One hidden turn or mirror swaps the rows below in pairs. Which row is each named row swapped with?
The rows were stretched afterwards, more along some directions than others.
k_299: [ -3.2  31.7   4.9  -4.1 -19.4  -6.0   1.9  -4.4  21.8   9.5 -16.2  -4.5
 -25.2   8.8  -6.2  -3.0 -17.8  12.3  12.2 -15.4   3.0  -3.3  -2.1   4.6
  16.2  16.1   7.5 -15.3]
k_197: [ -1.8  24.8  19.4  -1.2  12.6   3.3  -3.1  -1.0  -6.9  14.6  -1.4   4.4
   0.9  -5.3  -8.9 -12.8   4.5  23.1   2.5 -11.7  -1.7 -11.4   1.5   9.4
  37.4   2.2  10.4  -6.4]
k_552: [-10.3  12.6   0.7  16.7  -6.9  14.4  -4.8 -24.5 -18.7 -18.3 -28.5 -17.0
 -16.6  19.2 -21.8  -2.5  -4.5  18.6  -6.5  -0.5   1.7 -18.6   9.6  -9.2
  18.0  10.9   0.4   0.7]
k_77: [  3.9   9.8  19.4  12.5  -6.6 -10.2 -15.0 -14.8   0.2   1.9   6.0 -15.3
  -9.7  -4.6   0.0  -2.1  -4.6   4.2 -10.3 -11.9  15.6  -5.1   5.6   0.5
  16.2  14.5  -2.5  -6.9]
k_29: [-10.1  17.4  25.9   3.5 -13.0   5.0 -12.6 -10.3 -15.7  -7.9 -17.1 -26.6
   3.6   4.9 -26.0 -17.1  -2.5  32.2 -11.3   0.7   3.5 -18.1   4.4  -0.4
  16.1   5.3  -2.7  11.2]
k_195: [ -9.1   5.9   2.8  12.9   3.6  16.7  -6.9 -22.1 -18.5 -11.1 -18.7 -22.6
  -7.1   7.8 -16.3   4.2 -11.7  14.7  -7.1  -0.5   9.3 -11.6   9.2   4.7
  22.9  17.6   7.0   1.9]
k_771: [-12.9   2.1  -1.6  15.5  -1.3  20.1  -0.4 -20.2 -19.3 -15.0 -21.9 -15.4
 -11.1  13.8 -20.0   4.6  -7.1  11.8  -7.7  -4.0  10.7 -10.9  10.7   1.2
  16.5  18.5   4.2   0.3]
k_186: [ -4.4  13.8   8.2   3.5   0.1  -2.7 -19.5 -12.3 -12.5   7.9 -32.3  -5.1
  -1.8 -15.0 -21.8  -1.9  -5.6  32.4   1.3  -8.7  -8.0   2.5  13.7 -23.8
 -12.2  17.9   1.8   9.9]
k_704: [-10.1  21.2  -6.8   2.6  -3.5  15.2  10.4  -4.8  11.3   3.9  -2.7 -11.5
  -8.9   2.1  -2.5  -0.6  -9.9  11.5  10.9  -5.0   4.6 -10.0   5.4  -8.2
  27.9  11.7   2.1 -12.8]
k_485: [ -1.8   7.7  13.2  -9.7   7.0   4.5  -9.9  -8.7  -5.2  18.8 -15.4   6.1
  -0.7 -14.6  -3.8   6.2  -2.6  18.3   9.1  -6.0  -6.4   2.9   1.6   5.6
  18.7  13.5  17.0 -15.3]
k_868: [-21.2  25.2   1.5  14.0  11.2   6.4  -9.6 -16.1   1.6   9.0  -8.8 -15.9
  -7.8  18.3 -22.3  -9.6  -3.4  24.5   3.4 -19.4  17.6  -9.5  12.2   7.8
  17.8  22.6  -3.3   8.7]
k_727: [-10.9  23.0  -6.9  11.7  -7.1   6.7 -11.9 -21.4  -8.2  -5.1 -20.6 -11.3
 -16.5  22.3 -16.7  -7.5   4.3  20.3   4.7  -7.0  -0.7 -21.5   6.9  -7.2
  16.8  12.5   3.1  -0.5]
k_788: [ -3.2  21.6  -5.9  13.3 -15.2  -3.7 -11.1   1.0 -12.3   7.9 -28.2 -14.3
 -17.9  -0.7  -3.5  -6.1 -26.2  23.1   0.3   6.9  13.0 -14.8  -5.7 -24.7
   2.0   7.1 -10.4  11.6]
k_590: [ -2.2  28.6  10.8  -3.0 -16.9  -6.1   2.6  -3.3  15.4   8.5 -15.4   0.4
 -23.3   7.0  -5.1  -1.9 -16.1   8.9  10.8 -14.9  -0.5  -2.5  -4.1   4.0
  18.3   8.5   5.0 -14.9]
k_785: [ -4.8  11.3   4.6  10.9  -6.8  -0.7  -6.6 -10.3  -7.9   7.0 -22.4  -2.4
 -19.9  13.1 -14.0  -3.2  -7.8  10.8 -24.5   0.1  -7.0  -8.5  -1.5  -7.7
  11.3  16.3  -0.3   2.1]
k_965: [ -1.0  20.4  -4.6   6.1  20.8  15.8   2.3 -11.9   0.4   7.9 -14.7 -12.5
 -16.0  14.0 -10.2  -1.6  -0.4  33.1   3.2   4.3  -2.1  -5.4  -3.4   6.9
  38.0   6.4  10.1  -2.6]
k_815: [ -4.7  21.9 -10.3  13.4 -15.6  -4.9  -9.0  -2.2 -11.3   6.6 -29.7 -15.1
 -14.3   4.0  -2.1  -3.9 -23.6  21.7  -1.3   7.1  12.3 -13.8  -7.1 -30.1
  -0.4   7.9  -9.2   6.5]
k_988: [-16.1  17.8   3.6  12.6   9.4  14.6   5.3 -13.4 -24.7  -3.6 -24.7   0.1
 -11.7  17.0 -22.8   6.1  -8.0  37.7   9.1 -11.3   0.4 -12.7   6.0  -9.4
   6.5  15.2   1.8   2.6]
k_493: [ -1.1  20.3  19.8   1.3   7.7   1.0   2.3   6.1  -3.9   9.8  -4.7   1.5
   0.9  -2.3 -11.0  -8.3  -4.9  14.9   4.5  -7.5  -3.8  -7.4   1.1  11.2
  35.3   5.4   7.1  -3.6]
k_962: [  0.7  22.6  -8.7   5.4  22.2  15.9   0.7  -8.7   3.9   9.5 -20.1 -10.5
 -14.8  17.0 -15.4  -0.6  -4.1  32.1   7.4   5.1  -1.5  -3.5  -0.4   8.5
  35.6  10.0   9.7  -2.2]
k_592: [ -9.9  19.4  -6.0   7.4 -23.6  -0.1  -2.0  -5.1  -8.1   6.7 -33.4  -9.4
 -24.5   4.2  -8.7  -3.2 -24.6  23.6   2.8  -6.5  12.8 -10.6  -6.1 -25.0
  -0.3  14.0  -9.6   2.7]
k_118: [ -9.6  10.3   4.7  11.8 -25.3  -7.7  -9.3 -21.1  -3.1 -16.9 -20.7  -9.5
   5.2   4.6 -15.2   5.4 -17.1  19.3   6.4 -24.9  19.7 -19.7   0.5  -3.8
   3.2  23.0   1.0  15.2]
k_573: [ -7.4  13.4  -5.9  -7.0 -13.4  22.2   6.5 -19.8  -2.1   6.0  -8.6  -9.2
   5.0  11.4 -10.9  -2.6   2.7  10.0  -3.4 -18.8   9.2 -22.5   6.3  -2.1
  16.1  20.4  15.3 -13.8]
k_545: [  5.9  16.4   1.9  13.1  14.8   1.1 -12.4   0.2 -17.7   5.3  -4.5 -13.0
   9.3   0.3  -3.0  -9.9  -8.6  19.2  -8.0  14.0   5.1 -17.6  -2.3  -8.2
  27.4  -0.2   1.5   8.0]
k_776: [ -4.0   8.2  13.2  15.7 -13.8 -13.1 -13.3 -17.0  -4.3 -10.1 -18.6  -6.1
  -6.3   6.3 -12.8   2.5 -14.8  11.7  -7.5 -22.5  17.6 -15.7  -4.7  -5.4
   8.3  26.7  -2.5  17.4]
k_136: [  4.0   6.4   5.5  13.0  -0.9   2.5  -5.6 -13.1   1.0   4.7  -4.7 -16.2
 -16.6  -3.8   4.0   0.7  -5.6  11.5  -0.6  -3.8  10.3  -3.9  -1.3   6.7
  30.5  18.5   6.3  -6.5]
k_820: [  1.7  14.6  18.8  12.4  -2.9 -14.1 -17.7 -12.4  -4.4   8.6   1.9 -13.3
  -3.8  -8.3   2.9  -6.3  -4.4  12.9 -14.8 -12.7   8.4  -4.2   9.3  -5.4
  10.8  18.8   0.5  -9.3]
k_946: [-11.1  14.1 -17.0   5.8 -29.4   3.8   1.0 -20.2   4.9  -2.7 -28.0 -14.8
   8.2   5.3 -10.1   2.3 -13.7  17.2   8.5 -11.3   3.5 -10.7  10.5 -11.0
  -5.9  21.4   4.1  -0.9]
k_638: [  0.2  11.0   2.6   0.4   1.8   3.3 -18.6 -16.3 -10.9  11.3 -28.0  -1.9
  -2.5  -8.5 -19.6   2.8   0.0  28.3   1.7  -3.7 -12.4   0.8  10.3 -26.4
  -3.4  18.2   8.5  -0.2]
k_468: [ -8.5  22.8  -1.8   3.8 -27.1   1.6   4.5  -2.6  -1.7   9.6 -35.5 -11.0
 -21.4   3.1  -7.9  -4.8 -21.9  16.6  -2.7 -11.0  15.7 -14.3  -7.0 -22.0
   2.8  15.3  -5.6  -0.2]
k_942: [-13.1   7.5  -1.1   9.1 -27.8  -2.9  -5.4 -20.7  -1.9 -16.2 -24.8 -10.2
   9.9   6.6 -15.7   6.3 -15.8  22.5   8.3 -18.5  17.5 -16.6   2.1  -4.8
  -0.6  17.3  -0.7  12.5]
k_348: [-14.7  14.4  14.8   3.0 -12.9  11.0 -12.9 -14.4 -25.0   3.2 -22.9 -11.9
  -6.5   6.6 -19.7 -13.0  -0.4  30.0 -19.5   3.8  -5.9 -16.5   0.4  -7.9
   8.5   4.6   0.7   7.2]
k_541: [  3.7  16.1  10.9  11.3  18.4   1.2  -9.7  -1.6 -15.3   4.5   1.9 -14.1
  13.6  -0.4  -6.9  -9.0  -4.8  19.6 -10.0   4.9   7.3 -14.5   2.4   5.1
  34.2   0.7   1.6  12.1]
k_777: [ -9.4   8.1   1.3  10.4 -28.1  -7.6 -10.4 -21.5  -1.7 -12.7 -19.3  -8.1
   5.9   2.7 -13.9   7.2 -14.9  19.2   8.0 -24.4  17.9 -18.1   0.0  -4.1
   3.4  23.4   2.1   9.3]
k_628: [ -3.8   7.9  15.8  11.6 -11.0 -10.5 -16.9 -14.9 -11.9  -4.7 -18.9  -2.1
 -17.8   5.3 -15.5  -0.5 -13.0  11.9 -19.7 -14.4   7.3 -13.9  -1.6  -7.2
  10.2  20.4  -1.1  13.4]
k_255: [-17.4  25.1  -4.7  15.3   3.2  14.2  -7.2 -18.6  -2.8   0.0 -10.9 -17.7
 -11.0  27.3 -24.3  -9.3   0.3  19.4   3.2 -10.0  15.0 -19.4  12.3   7.3
  22.6  13.9  -6.1   6.3]
k_430: [-16.5  16.7   0.6  10.1   9.7  12.9   3.2 -13.2 -24.6  -1.5 -24.4   1.1
 -14.3  13.8 -23.2   4.4  -8.9  39.5  11.1 -11.6  -0.5 -11.5   7.1  -8.0
   5.4  15.1   1.3   1.1]
k_795: [  1.4   6.1  19.8  -6.5  -0.2  -5.3 -14.1  -7.0  -7.7  11.7 -16.1   8.8
  -2.9 -16.2   0.2   6.7  -3.0  19.8   3.8  -6.4 -14.2   0.9   2.4  -4.0
  12.3   9.2   5.2  -8.3]
k_32: [ -1.9  29.1  20.0  -6.3  -4.6  -3.9   2.4   2.7  10.9  12.8  -9.6   4.1
 -16.2  -2.5  -5.0  -8.4  -6.9  14.3   7.9 -12.4  -1.3  -4.0  -6.0   7.7
  26.7   5.9   6.9 -12.7]
k_53: [-15.4  16.9   7.0  11.5   8.0   4.5  -5.1 -14.9 -17.0  -0.2 -14.8   2.9
 -13.4  12.1 -21.4   1.9  -5.8  35.7   0.9 -11.8   2.6  -9.0  10.0  -6.7
   2.7  12.9  -1.6  -4.5]
k_538: [  0.5  13.3  -2.6   8.8  17.7  16.3   4.0 -12.3   4.1   7.6  -6.6 -12.4
 -16.9  12.9  -4.0   1.5  -3.3  23.0   6.0   4.9   1.3  -4.2  -4.5  13.0
  44.6  11.1  12.8  -9.3]
k_173: [  5.1  23.9  10.0   7.0   0.6   2.6  -7.2 -13.0  -9.2   5.6 -31.7 -23.9
 -16.2  -0.4  -6.4  -5.7 -11.4  11.0   4.1  -8.7  -5.6 -10.6  15.0 -16.1
  16.2  28.4   1.9   0.8]
k_930: [-17.1  19.8   9.9  13.6  12.2   3.0 -15.1  -9.9  -5.7  11.8 -20.8 -15.2
  -8.5   0.9 -26.5  -8.3  -9.0  32.9  -2.0 -13.6   9.1   1.0  12.9  -3.5
   5.4  20.5  -7.2  16.2]
k_913: [-15.3  16.0   2.1  13.4   8.1   3.1  -4.2 -13.7 -17.8   1.1 -16.2  -2.9
 -10.9  16.4 -18.2   2.2  -5.9  35.2  -0.5  -5.6  -0.5  -7.5   9.1 -11.2
  -1.8  12.4   0.4  -5.3]
k_418: [  0.0  28.3   6.2  -4.1  20.5  -2.5 -25.5  -7.5   1.1  14.7 -18.8  -1.4
  -8.3   7.4 -21.4  -4.7  -5.2  31.2   5.9 -13.6   7.3  -3.6   7.1   1.2
  18.1   1.9   2.7   3.6]
k_434: [ -5.3  29.0  -4.3  15.0 -20.4  -2.3   7.5 -15.9  21.9  -6.2 -10.2 -31.6
 -21.1  23.5   0.1   2.4 -27.5   7.0   1.2 -14.5  14.2 -13.9   2.4   0.6
  15.7  29.3  -3.6  -2.0]
k_93: [-12.2  17.1  23.5   3.5 -13.1   5.0 -13.7 -12.1 -24.3  -5.3 -23.4 -18.9
   4.1   4.5 -25.9 -14.2  -2.9  36.6 -11.9   2.8  -0.1 -16.5   2.0  -8.1
  16.9   8.5  -3.8  12.9]
k_672: [  6.8  17.0   4.7  17.5  13.2   0.9 -12.6  -0.9 -16.9   4.8  -1.9 -18.3
  16.1  -0.8  -3.0 -10.1  -5.9  19.9  -8.7   6.6   8.0 -17.0   3.3  -6.0
  26.8   5.2   0.1  10.4]
k_578: [-17.8  18.0  14.1  10.5   8.5   1.5 -14.1 -10.0 -10.0   7.1 -23.6 -10.9
  -9.7  -7.5 -24.5  -2.2 -12.3  32.3   1.0 -14.5   7.2   3.2  11.5 -12.9
  -3.2  20.8  -7.1  16.3]
k_548: [ -4.0  21.9  22.0   0.3  12.0   4.2   0.0   2.4  -7.7   8.8  -1.9   3.6
   6.4  -3.2 -14.8 -10.1  -1.3  23.2   0.9  -7.9  -3.4  -7.9   0.8  10.2
  35.7   4.6   6.0  -1.8]
k_662: [-12.9  20.1   3.1  12.7  14.2  16.8   2.1 -16.2 -25.7  -2.5 -23.5  -8.5
 -12.0  15.2 -22.6   5.9  -7.7  39.2  16.6 -10.7   1.6 -16.6   8.7  -6.4
  13.6  18.4   8.4   4.2]
k_921: [  1.4   6.9   6.8   8.9   3.6   8.2  -1.6 -15.3  -0.4   5.3  -0.7 -14.4
 -12.8  -3.8   2.1   2.2   0.4  14.5  -0.6  -4.3   8.9  -7.1  -3.3   7.1
  37.5  18.8   8.8  -8.9]
k_555: [ -5.7  21.2   2.3   5.4  -5.1  12.8  15.8  -3.1  10.7  -1.4  -9.1 -24.1
  -4.6   3.1  -6.1  -6.2  -8.5  18.3  10.4   1.7   2.8 -13.0   1.4  -3.3
  29.6  16.7   7.2  -6.9]
k_70: [-11.8  11.1   0.5  10.1  -7.4   4.5  -5.5 -15.5  -7.9   6.2 -23.0  -1.7
 -18.2  19.9 -15.6  -4.4  -4.5  12.8 -24.3  -3.0  -9.8  -8.1   0.0  -7.1
  14.3  17.5   0.5  -3.2]
k_291: [-10.3  13.7 -21.2   5.3 -29.6   2.0   2.8 -15.3   5.5  -0.7 -30.4 -13.9
   2.7   8.2 -10.8   0.8 -15.9  15.6   6.2  -6.7  -5.2  -9.2  12.8  -6.8
  -4.7  20.8   6.1  -2.6]
k_179: [ -1.2  18.0  13.3   7.9   2.8  -2.5  -6.0 -16.1   6.6  -4.0  -7.9 -14.9
 -10.4   8.0  -9.6   3.5 -11.9  21.8  -4.2 -16.5   4.2 -10.2   8.1   0.2
  21.0  19.5  -7.9   5.9]
k_948: [ -3.1  13.5   2.3   1.7  -3.2   0.5 -20.1 -15.4 -10.5   8.0 -30.7  -3.6
  -5.7 -12.9 -24.3   0.0  -2.7  31.2   3.1  -6.2 -10.0   1.5  12.5 -24.0
  -7.8  17.4   1.3   4.5]
k_427: [-16.1  20.6   8.7  14.9  14.2   1.3 -12.0  -5.4  -7.5  11.2 -22.5 -14.7
  -8.2  -1.2 -25.6  -7.9 -10.0  33.3  -1.0 -12.4   3.3   0.2  13.5  -4.2
   7.3  21.6  -5.2  16.8]
k_426: [  7.1   8.5  11.2  15.0  -0.1   5.3   0.3  -9.9  -2.4   6.7  -3.0 -13.0
 -16.6  -4.3   5.8  -0.5  -5.4   7.2  -3.9  -3.4   5.1  -7.9  -4.2   2.2
  33.2  17.8   6.1  -6.2]
k_85: [ -9.6  22.4 -22.7   2.1 -29.5   3.6   8.8 -14.8  13.5   4.5 -30.4 -16.7
   2.0   8.7  -2.2  -1.2 -11.7   8.6   8.2  -8.1  -3.1 -11.7  12.5 -11.1
  -2.7  22.6   7.6 -10.4]
k_82: [ -3.1  13.1  15.8  10.7  -2.6  -9.7 -13.6 -14.7  -0.4   8.7   4.0 -14.0
 -11.9   0.3   1.9  -6.5  -2.3  12.5 -12.1  -5.8   5.3  -3.9   7.7  -1.1
   8.5  16.1  -0.4 -15.2]
k_646: [ -3.3  27.9   0.8  -2.7  -5.8  -3.2 -15.9  -5.1  12.6  11.3  -6.2  -6.2
 -14.6  -0.3  -5.1   0.8 -21.6   6.0  14.4 -23.5  17.6  -9.4   8.9  -0.9
  13.7   8.8  -2.5  -0.6]
k_322: [ -9.9  22.9  -5.2   6.8 -23.0  -0.7  -2.9  -5.3  -7.4   7.9 -36.1 -10.3
 -24.5   3.4  -6.9  -3.6 -22.9  23.9   2.0  -7.7  14.6 -11.5  -5.7 -27.8
  -0.2  12.1  -7.3   2.7]
k_599: [ -9.9  25.5 -10.5  10.5  -4.6   7.5 -11.2 -20.7  -3.6  -1.8 -15.7 -12.8
 -15.2  24.0 -19.0  -6.5   2.0  20.1   7.7  -4.6   5.3 -21.3   9.2  -1.7
  20.8   9.5   3.9  -2.2]

k_704 is swapped with k_795
k_426 is swapped with k_197
k_541 is swapped with k_77
k_868 is swapped with k_776
k_427 is swapped with k_777
k_815 is swapped with k_913
k_118 is swapped with k_930
k_322 is swapped with k_988
k_493 is swapped with k_921
k_348 is swapped with k_552
k_771 is swapped with k_93
k_29 is swapped with k_195
k_173 is swapped with k_573
k_942 is swapped with k_578
k_179 is swapped with k_646

